One turn moves every row onto another: examples first, then more rows asked:
C: [ -9  15   7  -5  -1  -4  17 -17  36   9   4  -6  -1  15  16]
T: [-11 -16  22   2   7  -9  -4   7   1   0 -13   0   6  -7 -14]
X: [-23   0   2 -20   2  -3 -32   7  -1  -4  -1  -9  -6   3  23]
V: [  2  -7  -9 -12  -8  10  -3 -29 -14   8 -10   4 -11  20  20]
H: [ 11  30   3   3  18  11  -6   9  -4 -12 -14 -10   3   7  -6]
A: [  2 -19  -6   6  -4 -12  -9 -18   2   5   0 -26 -19 -16   5]
J: [ 11   1 -20   4  12  -8 -25  -3 -11 -15   3   5   7  23  14]
F: [ -9  -2   1 -15  -5   4  35  -4  -3  -3   1 -11 -14  -6  -4]
E: [ -1 -15  -1   2   0  -8  -5  -9  35 -26   4 -22 -10  21  11]
W: [ 20  17  -2 -10  18 -10  16   8   7  -9  17 -15  -2 -16  26]
N: [  6  24  13 -10  -8  10  -8  27   0   1  15  -1   7   8  19]
Z: [-10  -4  17  30   9  14   4  -3  15  -7  11  -1   1  21   9]
K: [ 43  -5  -5  11  -1 -17  -2   2   2  -6 -11  -9   0  10  10]
M: [ 37   1   3 -28   1   8   2 -21   9 -11  10  -4   3   4  26]
D: [  4 -25  24 -21  -7  10   8   9  -4  -9   9   8  -1   6  28]

M goes to J
D goes to V
Where do these go?
A goes to T
K goes to H
Z goes to C

